[[ -4 -39   6   8 -22   1 -18  18 -33 -24  19 -20]
 [-30 -67   4  11 -15   8 -33  45 -19 -20  13   6]
 [ 25  34   2 -41  49   3  15 -21   7  46 -40  34]
 [  5   0   1  11 -23   1  -1  -6 -17 -15  12 -27]]
->
[[  5   0   1  11 -23   1  -1  -6 -17 -15  12 -27]
 [ -4 -39   6   8 -22   1 -18  18 -33 -24  19 -20]
 [-30 -67   4  11 -15   8 -33  45 -19 -20  13   6]
 [ 25  34   2 -41  49   3  15 -21   7  46 -40  34]]

[[  2  48  29   6 -11   2   9 -23  14  44   9  48]
 [  6  38  21   9  -2   7   6 -14  11  35   6  38]
 [-36  49  55 -30 -38 -17  44 -35  51  36  44  54]
 [ 46  30  22  48   1  -6 -24  13 -26  38 -23  23]
 [ 34  42  -4  36  23  28 -22 -11 -18  44 -22  38]
 [  1 -13  22   0  -2  -8  24  30  21 -13  25 -13]]
->
[[  1 -13  22   0  -2  -8  24  30  21 -13  25 -13]
 [  2  48  29   6 -11   2   9 -23  14  44   9  48]
 [  6  38  21   9  -2   7   6 -14  11  35   6  38]
 [-36  49  55 -30 -38 -17  44 -35  51  36  44  54]
 [ 46  30  22  48   1  -6 -24  13 -26  38 -23  23]
 [ 34  42  -4  36  23  28 -22 -11 -18  44 -22  38]]

[[ 63  62 -64  52  61]
 [-63 -64  65 -53 -58]
 [ 49  36 -63  48 -62]
 [ 65 -43 -65  65 -64]]
->
[[ 65 -43 -65  65 -64]
 [ 63  62 -64  52  61]
 [-63 -64  65 -53 -58]
 [ 49  36 -63  48 -62]]

[[ 57  55  59 -58  -2 -56  56 -57  17 -54 -52 -59 -10  50  55]
 [-55 -56 -56  53 -57  57  54  55  55 -56 -55  56  56  52  55]
 [ 34 -27 -58  39  54  -9 -57  50 -56  56  54  53  -3 -56 -29]]
->
[[ 34 -27 -58  39  54  -9 -57  50 -56  56  54  53  -3 -56 -29]
 [ 57  55  59 -58  -2 -56  56 -57  17 -54 -52 -59 -10  50  55]
 [-55 -56 -56  53 -57  57  54  55  55 -56 -55  56  56  52  55]]

[[ 29 -31  -3  45  28  60  32]
 [-25  14  18 -29 -30 -69 -26]
 [ 30 -37  69 -46  25 -38  29]
 [ 37 -37  68 -50  33 -32  35]
 [ 58 -31  18   1  59  34  57]
 [-47  44 -19 -22 -44 -38 -49]
 [ 38 -46  74 -42  33 -29  38]
 [ -5   0 -31  57  -5  41  -2]]
->
[[ -5   0 -31  57  -5  41  -2]
 [ 29 -31  -3  45  28  60  32]
 [-25  14  18 -29 -30 -69 -26]
 [ 30 -37  69 -46  25 -38  29]
 [ 37 -37  68 -50  33 -32  35]
 [ 58 -31  18   1  59  34  57]
 [-47  44 -19 -22 -44 -38 -49]
 [ 38 -46  74 -42  33 -29  38]]

[[-36 -66 -56]
 [  8  52  63]
 [ 30  36  31]
 [ 34  36  28]
 [ 34 -12 -27]
 [-10  21  21]
 [ 43  20  14]]
->
[[ 43  20  14]
 [-36 -66 -56]
 [  8  52  63]
 [ 30  36  31]
 [ 34  36  28]
 [ 34 -12 -27]
 [-10  21  21]]
